Here are some points, one per row:
<20 -4 -12 18 32 23 3 -4 -21 28 -1 -22 -24 -14 6 3 54 19 22 -13 -1 -9 18 -18>
<26 11 38 -5 -2 4 -16 37 -7 0 -1 27 14 7 -28 -16 29 -28 -41 15 8 25 -50 15>
<-33 18 32 -26 -57 -57 -21 19 44 -46 -9 53 58 28 -19 -12 -90 -36 -61 21 1 24 -53 34>
<-14 20 36 -20 -42 -36 -21 22 31 -42 -6 43 46 17 -19 -13 -62 -36 -58 19 3 26 -48 26>
<-60 -44 -91 18 6 14 43 -85 14 12 17 -66 -43 -21 67 40 -38 60 109 -26 -8 -66 121 -39>
<-50 -37 -86 18 13 15 39 -71 6 17 14 -66 -46 -18 56 40 -29 63 103 -30 -7 -63 108 -38>
<69 18 45 4 38 23 -23 45 -43 26 4 12 -8 -1 -32 -20 93 -14 -35 6 6 32 -53 8>
<15 20 38 -11 -6 -11 -18 33 0 -9 -6 32 25 11 -24 -12 1 -27 -43 14 4 25 -48 20>
<1 24 37 -12 -28 -25 -21 28 17 -24 -6 38 36 31 -26 -16 -28 -33 -51 19 2 32 -53 26>
<15 19 39 -10 -18 -14 -19 28 3 -14 -7 35 26 11 -25 -16 -1 -27 -47 16 6 26 -49 24>
<-1 19 35 -15 -29 -33 -20 26 13 -26 -8 40 33 23 -25 -13 -35 -33 -49 25 4 26 -48 29>
<11 -20 -38 21 43 34 27 -22 -24 37 11 -48 -44 -25 28 17 58 39 66 -24 -1 -24 56 -30>
<46 18 42 0 17 11 -17 43 -23 16 -7 20 1 -2 -31 -19 57 -20 -43 10 2 30 -51 12>
<6 -22 -46 19 37 33 23 -32 -21 34 8 -48 -43 -23 27 10 46 36 61 -24 -4 -31 55 -35>
<48 9 25 7 30 24 1 35 -26 29 -5 0 -15 -4 -22 -11 82 -10 -26 1 1 22 -40 2>
<25 15 39 -3 0 3 -18 35 -6 -7 -6 25 21 10 -25 -14 19 -27 -46 13 3 26 -47 18>
<-8 -30 -58 24 40 38 31 -50 -16 32 12 -60 -51 -30 36 23 38 49 77 -27 -2 -44 77 -36>
<-18 -29 -55 19 27 23 32 -48 -8 28 8 -49 -43 -20 34 23 10 45 73 -20 -5 -41 74 -32>
<28 20 42 -7 -1 -5 -20 36 -4 2 -6 28 18 10 -26 -17 12 -25 -47 12 4 28 -49 14>
<25 -8 -13 12 29 29 9 -10 -19 28 5 -22 -28 -14 6 2 54 17 22 -6 1 -6 17 -13>
<-80 19 33 -44 -101 -84 -30 8 72 -87 -16 70 82 46 -16 -6 -127 -47 -65 31 2 23 -42 45>
<31 6 0 8 30 19 3 9 -24 22 1 -11 -18 -6 -5 -4 51 4 7 -5 -2 -2 -8 -10>
<33 -4 -3 13 39 30 8 7 -27 32 4 -22 -27 -15 1 -1 72 14 16 -14 -4 -1 8 -16>
<-4 21 35 -18 -30 -28 -21 23 15 -25 -21 42 39 17 -24 -13 -34 -32 -53 19 -1 26 -45 25>
<24 16 39 -7 -12 -7 -18 33 -4 -10 -11 29 19 12 -25 -15 7 -29 -47 15 7 28 -51 22>
<0 19 27 -15 -25 -23 -24 31 11 -25 -5 41 31 15 -23 -10 -28 -29 -46 12 3 22 -48 22>
<-43 19 38 -30 -65 -56 -24 16 45 -54 -14 54 62 29 -26 -11 -104 -43 -59 23 3 23 -44 34>
<56 16 36 4 31 21 -12 41 -30 24 4 13 -4 -4 -32 -19 79 -23 -35 8 15 23 -50 8>
<17 22 36 -10 -13 -2 -24 35 0 -11 -7 28 20 13 -32 -17 2 -23 -48 16 2 30 -50 21>
<37 1 -2 8 38 28 13 13 -30 31 0 -21 -25 -15 -7 0 66 6 8 -8 2 7 -6 -9>
<-18 21 34 -22 -46 -40 -22 22 29 -38 -12 44 52 24 -23 -11 -63 -34 -59 21 7 29 -49 34>
<-60 17 34 -35 -84 -71 -29 12 56 -74 -10 63 78 37 -14 -6 -127 -45 -64 25 0 22 -41 42>
<46 6 19 6 35 26 2 26 -31 24 6 -6 -24 -9 -13 -6 75 -9 -9 -1 2 9 -19 -4>
<-109 -57 -120 10 -21 -13 52 -118 42 -11 7 -71 -34 -16 86 49 -113 72 127 -38 -12 -87 127 -38>
<-27 -34 -69 20 28 31 39 -57 -4 19 10 -63 -49 -29 48 30 11 52 95 -23 -5 -52 93 -32>
There is one direction along which these points spread out most. How far along it is each point below, from 0 to 99? The average is 50, and the first point in the table lies past the average.
<11 -19 -34 17 31 29 20 -25 -20 31 6 -42 -41 -20 21 17 49 28 52 -14 -2 -32 48 -27> 67
<-127 -63 -127 7 -35 -24 51 -127 52 -23 12 -75 -25 -16 100 59 -127 75 127 -37 -6 -101 127 -44> 82
<-28 -39 -72 18 24 26 38 -67 -4 21 15 -67 -50 -32 56 32 -1 52 96 -29 -7 -57 100 -41> 78
<-5 -30 -58 22 38 38 31 -43 -21 36 13 -60 -57 -27 39 23 39 50 81 -27 -4 -43 78 -36> 75
<22 -16 -29 21 46 33 25 -19 -32 39 10 -44 -43 -20 22 7 69 33 48 -20 1 -22 38 -28> 67
<22 3 8 1 18 13 -2 12 -12 13 3 -1 -7 -1 -3 -6 36 -4 -10 1 -3 8 -11 -3> 52
<51 17 37 3 24 28 -10 42 -27 16 -2 15 1 -2 -31 -19 67 -15 -35 9 -1 30 -48 5> 45
<-19 15 34 -20 -50 -38 -23 24 29 -44 -14 47 45 25 -23 -13 -74 -34 -55 22 -4 28 -45 32> 35
<-62 20 33 -40 -83 -67 -26 13 57 -74 -10 65 79 38 -18 -5 -127 -42 -68 29 0 23 -43 39> 30
<29 20 39 -6 -3 -6 -21 35 -8 -2 -5 27 13 6 -27 -16 21 -24 -45 11 5 29 -45 19> 41
<-30 19 33 -24 -57 -45 -22 18 39 -51 -8 52 57 29 -20 -8 -88 -37 -56 22 2 25 -46 33> 34
<9 -23 -39 27 39 26 24 -30 -22 31 12 -45 -44 -23 26 9 52 34 54 -20 -14 -26 54 -34> 69
<-49 -45 -84 19 16 17 40 -74 2 16 15 -64 -44 -24 57 33 -12 54 103 -30 -8 -61 106 -40> 78
<30 3 8 9 22 13 -1 12 -21 16 0 0 -10 -1 -12 -5 47 1 -5 -2 1 5 -12 -3> 52
<-16 20 38 -17 -34 -34 -21 23 22 -31 -9 44 40 20 -16 -10 -53 -33 -52 17 2 25 -47 27> 36
<6 -15 -31 15 23 23 15 -25 -6 21 7 -34 -30 -16 18 11 29 26 44 -14 -4 -24 36 -23> 64
<46 22 34 -2 17 19 -17 43 -21 16 0 15 5 2 -29 -19 54 -19 -41 7 6 27 -30 3> 45
<31 15 37 -4 2 -5 -18 34 -9 -2 5 27 12 6 -25 -16 25 -23 -43 10 1 28 -47 17> 42
<21 -2 4 7 20 15 4 -2 -15 24 1 -11 -15 -8 1 -2 35 7 9 -2 1 -1 2 -8> 55
<8 17 34 -16 -17 -20 -8 30 7 -20 -7 35 28 16 -22 -14 -17 -29 -57 20 2 25 -65 22> 38
<4 -22 -42 20 32 31 24 -36 -17 31 7 -49 -43 -20 29 11 45 38 59 -22 -5 -30 52 -37> 70
<-73 -48 -91 15 -4 5 45 -92 20 6 16 -70 -43 -18 64 36 -55 69 116 -33 -9 -72 127 -40> 80
<15 -7 -15 11 33 21 9 -18 -18 20 4 -24 -27 -14 8 5 41 16 27 -14 3 -12 18 -13> 61
<17 -23 -42 23 40 41 22 -25 -25 36 10 -51 -49 -24 31 14 58 43 61 -24 0 -29 54 -32> 70
<6 17 34 -15 -21 -14 -22 32 10 -20 -5 49 29 13 -25 -15 -18 -27 -47 12 4 33 -47 13> 38
<-11 17 35 -20 -37 -35 -25 34 18 -31 -9 42 46 21 -21 -10 -52 -37 -51 16 -4 24 -51 29> 36
<-5 13 42 -11 -36 -28 -21 29 16 -27 -13 43 37 19 -24 -16 -47 -34 -53 18 2 25 -48 27> 36
<54 26 38 3 21 16 -18 42 -23 15 -4 16 2 0 -28 -20 71 -15 -39 10 7 37 -50 9> 44
